mobas: [ 73 164 107 146 141 129 166 107 168 120 164 145 131 194  58 150 138 111
  88 118  87 109 134 166 119 140 129 154 121 135  98  87 120 156 152 141
 104  88]
mikab: [ 73 164 107 146 141 129 166 107 168 120 164 145 162 194 149 150 138 111
  88 118  87 109  97 166 119 140 162 154 121 135  98  87 120 156 152 141
 104  88]
fil: [128 138 154 186 127  93 108  69  79  61 134 129 125 138 135 114 102 139
 155  95 154  92 162 155  93 101  82 104  64 140 129 159  94 156 112 141
 122 166]
nabal: [ 79  61 129 156 104  92 138 127 114 186 129 154 122  69  94 112 141 125
 140 155  93  64 159 154 139  93  82 135 155 109 162 138 166 134  95 128
 102 101]
len: [ 73 164 107 146 141 129 166 107 168 120 164 145 131 194  58 150 138 111
  88 118  87 109 134 166 119 140 129 154 121 135  98  87 120] : 33
len: [ 73 164 107 146 141 129 166 107 168 120 164 145 162 194 149 150 138 111
  88 118  87 109  97 166 119 140 162 154 121 135  98  87 120 156 152 141
 104  88] : 38
perm: [ 61  64  69  79  82  92  93  93  94  95 101 102 104 109 112 114 122 125
 127 128 129 129 134 135 138 138 139 140 141 154 154 155 155 156 159 162
 166 186] : nabal
perm: [122 166 128 138 154 186 127  93 108  69  79  61 134 129 125 138 135 114
 102 139 155  95 154  92 162 155  93 101  82 104  64 140 129 159  94 156
 112 141] : fil
len: [128 138 154 186 127  93] : 6
len: [ 79  61 129 156 104  92 138 127 114 186 129 154 122  69  94 112 141 125] : 18
len: [ 79  61 129 156 104  92 138 127 114 186 129 154 122  69  94 112 141 125
 140 155  93  64 159 154 139  93  82 135 155 109 162 138 166 134  95 128
 102 101] : 38

nobot: [ 94  87  77 154 180 179 174 177 172]
Bak: [ 82  78 173  76  92  79  86 170 167]
deruk: [ 86  97 173 153  86  94 172 172  90]
suke: [ 92 155 172 126  90  85  85  89 175]
perm: [172  94  87  77 154 180 179 174 177] : nobot
perm: [ 77  87  94 154 172 174 177 179 180] : nobot
len: [ 82  78 173] : 3

Nadot: [154  95 153  74 138 126  66 121]
lanef: [ 61 189 126  82  67 145 108 163]
Leres: [198  85 185 191 177  73 153 114]
bugit: [153  66  95 121  74 138 126 155]
rul: [152  73 114 184  61 100 113 119]
kuvi: [154  95 153  74 163  67  60  93]
bof: [ 76 132 195 152 189 111  84 159]
buvok: [ 60 154  95 153 163  68  93  74]
tola: [104 155  64  81 186 120  61 135]
perm: [ 60  67  74  93  95 153 154 163] : kuvi
perm: [114 153  73 177 191 185  85 198] : Leres
len: [ 61 189 126] : 3
len: [198  85 185 191 177  73 153] : 7
len: [104 155  64  81 186] : 5
perm: [ 74 138  66 121 154 153  95 126] : Nadot
len: [154  95 153  74 138 126  66] : 7

Pinud: [149 128 177 154 138]
Zozu: [149 132 181 110 146]
kupo: [132 149 145 181 110]
feb: [149 128 154 139 177]
len: [149 128 154] : 3
perm: [128 139 154 177 149] : feb
len: [149 128] : 2
len: [132 149 145 181] : 4
perm: [128 149 139 154 177] : feb
perm: [146 149 132 181 110] : Zozu

Mol: [168 171 161 127  85 157 113]
lize: [ 85 156 127 113 168 171 162]
Lutas: [127 168 162  85 113 171 157]
len: [ 85 156 127 113] : 4
perm: [ 85 113 127 157 161 168 171] : Mol
perm: [157 171 113  85 162 168 127] : Lutas

gema: [135 150 131 184 109 149 106 136  96 133 140 139 162 151 132 128 129 136
 112 143 108 140 147 159 146 112 137 149 153 111 134 121 133 156 152 115
 108 147 119 129  96 115 141 170 100 113 129 135 132 151 113 100  99 118
 163 103 107  94 138 113]
fifu: [115 124 123 170 115 121 133 155 117 157 133 101 151 136 129 134 146 104
 117 173 125 119 143 114 114 115 136 100 131 129 165 116 104 135 165 136
 130 113 109 159 107 126 141 124 124 134 116 118 122 133 143 140 117 139
  98 123 131 141 126 135]
nonir: [124 126 100 114 125 116 124 136 159 109 129 104 170 115 143 129 141 165
 143 123 165 136 121 131 122 133 113 117 123 146 115 117 155 135 114 140
 131 107 116 135 151 134  98 133 136 117 139 115 173 125 130 118 124 104
 119 101 157 141 133 134]
pog: [ 96 136 119 129 136 163 132 140 112 113 135 132 141 147 135 129 133 128
 162 184 159 121 118  99 156 109 133 106 129 111 153 108 100 115 151 100
 143 140  94 152 107 149 137 170  96 146 138 115 113 149 103 147 131 150
 108 134 139 152 112 113]
fer: [112 132 132 108 147 150 113 100 133 162 108 149 133 103 113 156 147 170
 106 131 163 109 115 151 129  96 119 135 152 159 111 136 151 136 128 100
 107 134 121 146 137 141 184  94 136 139 118 129 149 140 153 129 143 112
 113 138 140 115  96  99]
perm: [140 112 147 132 107 129 108 119 111  96 152 132 133 135 140 152 113 106
 146 159 149 147 149  99 138 133 135 109 115 108 134  94 118 131 139 151
 113 136 129 143 100 153 113 100 103 162 150 115 137 136 156 184 128 112
 163 170  96 129 121 141] : pog
perm: [135 126 141 131 123  98 139 117 140 143 133 122 118 116 134 124 124 141
 126 107 159 109 113 130 136 165 135 104 116 165 129 131 100 136 115 114
 114 143 119 125 173 117 104 146 134 129 136 151 101 133 157 117 155 133
 121 115 170 123 124 115] : fifu
len: [112 132 132 108 147 150 113 100 133 162 108 149 133 103 113 156 147 170
 106 131 163 109 115 151 129  96 119 135 152 159 111 136 151 136 128 100
 107 134 121 146 137 141 184  94 136 139 118 129 149 140 153 129 143 112
 113 138 140 115  96  99] : 60
perm: [ 94  96  96  99 100 100 103 106 107 108 108 109 111 112 112 113 113 113
 115 115 118 119 121 128 129 129 129 131 132 132 133 133 134 135 135 136
 136 137 138 139 140 140 141 143 146 147 147 149 149 150 151 151 152 153
 156 159 162 163 170 184] : gema
perm: [106 153 137 131 152 128  99 118 139 140  96 132 112 115 147 119 108 149
 103 138 111 143 147 151 149 113 184 129 107 150 113  96 140 133 112 146
 151  94 136 109 156 121 108 100 170 129 132 141 129 113 133 135 134 162
 136 135 159 163 115 100] : gema
len: [124 126 100 114 125 116 124 136 159 109 129 104 170 115 143 129 141 165
 143 123] : 20
len: [124 126 100 114 125 116 124 136 159 109 129 104 170 115 143 129 141 165
 143 123 165 136 121 131 122 133 113 117 123 146] : 30

sib: [152 140 150 171 107 139 156 144 115 153  60 134 164 105 144 162 137 126
 163 162 116 157  97 193 113 114 110 137 118 142 147 147 155  72 168 146
  97 162 115 151 165 143 155 158 143 121  67 158]
Zogu: [151 117 166 147 136  93 147 141 115 151 111 130 137 130 116 174 120 114
 145 157  95 143 140 172  98 130 104 125 141 140 153 122 162  82 178 146
 128 152 148 135 142 126 114 147 128 125 100 149]
gur: [136 141 126 162 166 130 114 153 147  95  82 125 137 172 141 142 143 128
 120 147 151 151 114 100 135 148 116 125  93 147 174 146 157 104 140  98
 130 111 117 140 145 122 130 152 128 149 114 178]
Sofug: [155 122 165 151 130 108 150 148 112 148  98 131 148 117 113 176 130 122
 159 162  95 154 140 179 105 127 101 126 146 140 151 133 162  71 175 155
 118 150 144 134 146 123 123 149 132 125 102 152]
tor: [152 140 150 171 107 139 156 144 115 153  60 134 164 105 144 162 137 126
 163 162 116 157  97 193 113 114 110 137 118 142 147 147 155  72 168 146
  97 160 140 147 142 138 120 112 137 138 103 151]
Nosel: [103 163 144 164 162 114 157 152 137 152 139  72 155 147 146 110 150 140
 162 116 171 107 142 115 137 153 113  97 105 162 193 134  97 146 136 118
 132 156 115 101 151 157 168 116 144 127  60 147]
zore: [152 140 150 171 107 139 156 144 115 153  60 134 164 105 144 162 137 126
 163 162 116 157  97 193 113 114 110 137 118 142 147 147 155  72 168 146
  97 162 115 151 146 116 101 157 136 132 103 152]
perm: [152 102 125 132 149 123 123 146 134 144 150 118 155 175  71 162 133 151
 140 146 126 101 127 105 179 140 154  95 162 159 122 130 176 113 117 148
 131  98 148 112 148 150 108 130 151 165 122 155] : Sofug
perm: [149 151 117 166 147 136  93 147 141 115 151 111 130 137 130 116 174 120
 114 145 157  95 143 140 172  98 130 104 125 141 140 153 122 162  82 178
 146 128 152 148 135 142 126 114 147 128 125 100] : Zogu
len: [152 140 150 171 107 139 156 144 115 153  60 134 164 105 144 162 137 126
 163 162 116 157  97] : 23
perm: [ 60  72  97  97 101 103 105 107 110 113 114 115 115 116 116 118 126 132
 134 136 137 137 139 140 142 144 144 146 146 147 147 150 151 152 152 153
 155 156 157 157 162 162 162 163 164 168 171 193] : zore
len: [151 117 166 147 136  93 147 141 115 151 111 130 137 130 116 174 120 114
 145 157  95 143] : 22

Lepu: [ 85 115 184 124 126]
gim: [145 143 105  70 144]
tulub: [106  70 145 143 144]
perm: [144  70 105 143 145] : gim
perm: [ 85 115 124 126 184] : Lepu
perm: [144 143 145  70 106] : tulub

sipi: [137 125 126 120 126 136 127 128 132 121 133 136 132 131 129 121]
Lubod: [130 126  98 101 120 119 128 152 116 123 145 129 132 127 131 108]
pezi: [129 141 105 102 101 135 116 122 157 130 156 124 122 110 126 123]
kuf: [130 126  98 101 120 119 128 152 116 123 145 129 129 127 131 108]
kudi: [119 149  98 150 126 122 135  92  99 144  76 125 101 119 117 107]
nom: [138 119 100 123 119 100 136 117 106 134  91 123 138 140 130 128]
perm: [121 129 131 132 136 133 121 132 128 127 136 126 120 126 125 137] : sipi
len: [130 126  98 101 120 119 128 152 116 123 145 129 129] : 13
len: [119 149  98 150 126 122 135  92  99 144  76 125 101] : 13
len: [137 125 126 120 126 136 127 128] : 8
perm: [ 92  99 144  76 125 101 119 117 107 119 149  98 150 126 122 135] : kudi

buv: [129 128 123 147 174 168]
Pup: [130 128 123 114 169 169]
Zad: [123 168 147 128 174 130]
novad: [168 130 126 170 130 123]
nodos: [130 131 123 130 170 169]
febu: [130 130 123 143 173 173]
sul: [130 129 123 158 179 169]
Nesev: [130 129 123 126 170 168]
perm: [168 130 129 123 126 170] : Nesev
perm: [168 128 147 123 129 174] : buv

Gam: [124  73 181  87 136 162 171  82 135]
viped: [125  85 170 100 134 156 156  92 132]
repe: [120 119 144 113 132 157 134 118 124]
Podid: [120 128 136 125 130 151 119 125 121]
fubib: [119 115 148 109 132 161 135 115 123]
Nukam: [116 127 140 118 131 169 112 124 112]
Veri: [115 119 148 109 136 123 132 161 115]
Lum: [161 115 147 123 119 109 136 115 132]
perm: [112 112 116 118 124 127 131 140 169] : Nukam
perm: [124 118 134 157 132 113 144 119 120] : repe
perm: [123 115 161 115 109 119 148 132 135] : fubib
perm: [115 161 132 123 136 109 148 119 115] : Veri
len: [161 115 147 123] : 4

Nik: [137 118  73 112 152 116 112]
mag: [129 156 120 120 142 110 118]
koban: [134 125 131 129 130 120 126]
len: [129 156 120 120 142] : 5
perm: [ 73 112 112 116 118 137 152] : Nik

Taga: [137 138 125 157 137 122 107 127 114 115 122 153 126 152 137 148 130 144
 138 115 119 145 111 118 119 114 114 152 117 145 116 146 121 102 125 140
 130 135 134 142 128  97]
Vizum: [134 159 138 155 147 131  69 108 113 118 138 144 108 176 186 149  92 154
 138  92 136 163 116 119 136 112 143 139 100 137 129 145 153  89 164 109
 133 134 138 115 130 102]
geso: [139 138 119 165 155 130 118 141 117 114 102 162 116 170 152 160 142 136
 131 131 120 164 120 116 136 111 104 145 109 136 109 136 119 103 143 123
 137 115 127 173 131  90]
diro: [139 159 128 165 150 137  95 154 128 121 121 162 104 170 171 148 127 136
 130 143 125 175 128 117 145  92 125 142 102 131  99 146 130 100 168 123
 131 101 112 168 120  92]
len: [134 159 138 155 147] : 5
len: [137 138 125 157 137 122 107 127 114 115 122 153 126 152 137 148 130 144
 138 115 119 145 111 118 119 114 114 152 117 145 116 146 121 102 125 140
 130 135 134 142 128  97] : 42
len: [139 138 119 165 155 130 118 141 117 114 102 162 116 170 152 160 142 136
 131 131 120 164 120 116 136 111 104 145 109 136 109 136 119 103 143 123
 137 115 127 173 131  90] : 42
len: [134 159 138 155 147 131  69 108 113 118] : 10
perm: [173 131  90 139 138 119 165 155 130 118 141 117 114 102 162 116 170 152
 160 142 136 131 131 120 164 120 116 136 111 104 145 109 136 109 136 119
 103 143 123 137 115 127] : geso

puna: [168 132 130 110 106 149 146]
tum: [132 109 106 130 146 168 149]
Misi: [146 107 149 168 110 130 132]
roga: [168 122 130 110 106 149 146]
perm: [149 132 110 168 130 106 146] : puna
perm: [146 149 106 110 130 132 168] : puna
len: [168] : 1

lofe: [131 129  78 164 139 132  74 106 137]
bapip: [122 100 197  87  87 161 176 181  92]
tilo: [107  78  74 129 164 139 132 131 137]
perm: [ 74  78 106 129 131 132 137 139 164] : lofe
len: [122 100 197  87  87 161 176 181  92] : 9
perm: [100  92  87 181 161  87 122 176 197] : bapip
len: [122 100] : 2
len: [107  78  74 129] : 4

gume: [ 92 157 118 134 136]
tak: [153 144 129  82 135]
daz: [118 110 135 114  70]
Bev: [137 107 150 115 156]
napuz: [131 161  58 108 115]
Pef: [106 118 147 193 108]
ven: [162 111 100 115 172]
len: [106 118 147 193 108] : 5
len: [118 110 135] : 3

